Where one turn sends some rows of the set: a few examples, then the rows asked
Fuva: [  0  13 -14  -3   2   2   4   2 -25   3  -2   9  -3   4  15  -4  -6 -38
 -14   1 -10  -4  -5  -6 -38   3   6 -15]
vevel: [ 13  12 -13 -12 -14  -2  18  -5 -12  -5  -4  -7   6 -21  18 -12   0  -2
 -17  15  -4  17   7 -15   2  -4 -38   2]
vib: [ 18  -2  17 -20  11 -10 -16   1   7   8  -1  22   5  10 -21   9 -15   8
   6   9  14  17  28  10  -7   1  16  24]
zalu: [ 10  11  27 -19  -3 -14  -9   4   6  13  12   8   2 -11  -3   9   2  -5
  20  22  -2  47  28   7  -4   7  13  15]
gama: [ 19   0  11  -9   6 -21 -24   0   5  20   8   4  21 -15   7   4   1 -18
 -10  -8  -3  47  27   0 -10   6   0  26]
fikil: [ -3  -3 -11  -4  12  13  15  10 -30   5  -1   5 -10   2  22  -2   9 -21
 -26   4 -11  -5 -14   4 -37   5  -2   1]
Kul: [ -7   5   7 -13  -2  17  27   4 -15  -2  18   0   0 -26  -7 -15  28   8
 -17  21   6   8  14  -8 -23   2 -13  20]
movaz: [  1  21 -14  -8   5   7  23   5 -25   8   3   2 -10  -3  15  -9   2 -21
 -13   5 -15   1 -20   0 -33  -1  -3 -12]
vatom: [ -5 -12  25  12  14 -11 -10  11   6  25  -6  26   9  16   9  11   0 -30
   6   2  19  20  17   7  -7  11   9  24]
zofop: [ 14  13 -17 -16 -14  -6   9  -8 -21 -12   2  -9   8 -19  15  -7 -19 -17
 -14   9  -2  28   8  -9   7  -2 -22   9]
pame: [  5   7   7 -20  -1   8  18  15  -4 -14  20  -2   3 -35 -10  -6  26   7
  -7  17  -2  15  15   0 -29   8  -1  12]
migib: [  7   9  15   3   1  18  19 -17  -4  -6  -3 -19   6   7   9  -3   8  21
 -20   6  13  20  15 -20  16  -2 -18  19]
kug: [  8  -7  27  -1   2 -28 -15  12  27  14 -24  12 -10   7   6   9  -2   0
  15   1  10  20  18  -1 -21   0   7  19]
pab: [-11   9  28 -12   8 -12 -20  14  14  30   1  11   6   3   6   6 -10 -33
   7 -15  -2  11   2  11   5 -12  15   8]
bev: [ -6  15  14  12   6  22  19  13 -20  20  -4 -13  -7  19  16  -4  19   1
 -13   2  25  -9  -3 -10 -29  -2  13  10]
fus: [ 10  -4  -1 -15   5  -8 -12  22  21  25  -1 -13  17  -5  -5  12 -16 -25
  13 -12   0  37  13  -6 -22  14  -1   9]
tuz: [ -6  30   9  15  12   4   4  13   9  -5   6 -11  -1  23  39   7 -13  -8
  -2  -1   6  -7  -9  -1  12   0   0  -1]
zaset: [ -2  26  -9   2  21  19   0  26   0  -3   7 -28  24 -10   2 -19  12 -13
  -1   0   6  28 -15 -10 -10   3  -1   0]
laped: [ 17   8  18  -2  -9   9  12 -11  -7 -11  -7 -22   8   8  -8  -3   6  16
 -11  14  33  15  25 -12  11 -10  -2  17]
buso: [ -9  13  25  17   5  18  15   2 -21   8  -9   0 -10  15   5  -4  11  -7
  -6   0  27  -4   4  -7 -28  -3  28  21]
daso: [  3   5  12 -12   1  28  25   8  -5   3   5 -12  -3 -29 -10 -13  21   6
 -14  12  -9  12   4 -11 -35   3  -8  11]
reb: [  7   6  15  -4  -1  -7   9  10   6  -3   5   9 -27  -8  29   2   2   7
  -6  27  10 -25  28 -10 -10   4  -7  18]
direp: [ 17   4 -16 -13   4   4  21  -9 -14  -5   0  -8  -4 -13  17  -4 -10 -16
 -24  15 -17  11   5  -9   8  -4 -30   1]
kinu: [  7  23 -12   6  15  21  15  11  -5  -4   3 -24  23  -4  -6 -16  11   0
 -13   2   3  23 -20  -5 -12  -2 -17   0]
Rida: [ 20   9   6 -11   7 -15 -22   5  -1  14   2   7  24 -17   2   5  -8 -13
  -4  -8  -5  45  30  -6 -10   3   8  32]
Kon: [-11  10  27  -3   2  -6 -24  20  11  22   3   7  12   3   5  16 -12 -34
  11  -5  -6   9   1  14  -3 -13  18  13]
vena: [  0  31  -1  14  14   4  10   5 -10   8   7 -15  -4  19  42  -2  -5  -8
 -18   3   4  -2 -15  -2   8  -9 -10   4]
Dup: [  1  17   7   4  16  25  13  17  -7   2  -3 -35  17   1   9 -14  18  -9
 -13   1  -1  24 -22  -1   0 -11  -7  -2]
dav: [ -6  12   5   2   6   5   9   9  -2   0  -4 -21 -15  27  45  -2 -12   2
  -9  10   3  -1 -11  -5   8  -6 -16   1]
suke: [  1   7   0  -9  26 -20  -8   5   9   7  -1   5  15  13  -6  13 -12 -40
   6  -8 -16  27  18  -5 -12 -13  20   5]
rego: [-13   7  18   3  18  28  10   0 -18   7  -1  -8  -9  21   3 -12  20  14
 -21   1  19   0  -3  -9 -23  -4  14  17]
gofa: [ 12   4  -2 -12   5  -2 -18  22  17  24   3 -12  17  -8  -7  12 -18 -30
  18   6  -6  35  16  -7 -22  10   5   9]
gotu: [  3  -1  27   2   1 -22 -28  15  23   9 -20   9  -8   9   4   6  -3   0
  18  17  10  15  18   0 -18  -7  11  21]
Zurak: [ 18  -5  21 -17  14 -13 -15  -4  18  13   4  11  -5   8 -24   6 -17   5
   2   6  15  21  19  14  -8   2  10  28]
rab: [ -6   2   2  -9  25 -23  -7   1  16  10   5   1   3  13 -11   8 -14 -41
   4  -8 -13  30  11  -1 -18  -8  13   9]
Tif: [ -3   4   6  -1  -2  -4  21  -1  -3  -1   9   0 -25  10  27   6   5  10
 -18  21   5 -24  20 -11 -22  -1 -12  12]
Rivig: [ 12   6  26 -30   5 -17  -3   5   7  24  12   9  -3 -10  -5   3   6  -9
  16  12   3  45  26   6   1   6  13  11]
Rerok: [ -1  14  18  -6 -10  13  23  -7  -4  -4   2 -23  -2   9   1  -4   7  24
 -14   8  24   3  14 -13  10 -16 -11  18]
dumav: [ -6 -10  17   7  16 -12  -6  18  -1  19 -13  28   9  18  12  14  -7 -28
  13   4  15  17  21   4  -6   4  17  28]
barur: [ -2   1  17 -16  -9  10  15  -3  -6   5  10   7 -26  -3  29  -4   4  11
 -14  24  -5 -14  20 -10 -18   8 -15   5]

Rerok moves to Kul
vatom moves to kug
Now these:
Dup moves to fikil
gofa moves to suke
reb moves to laped

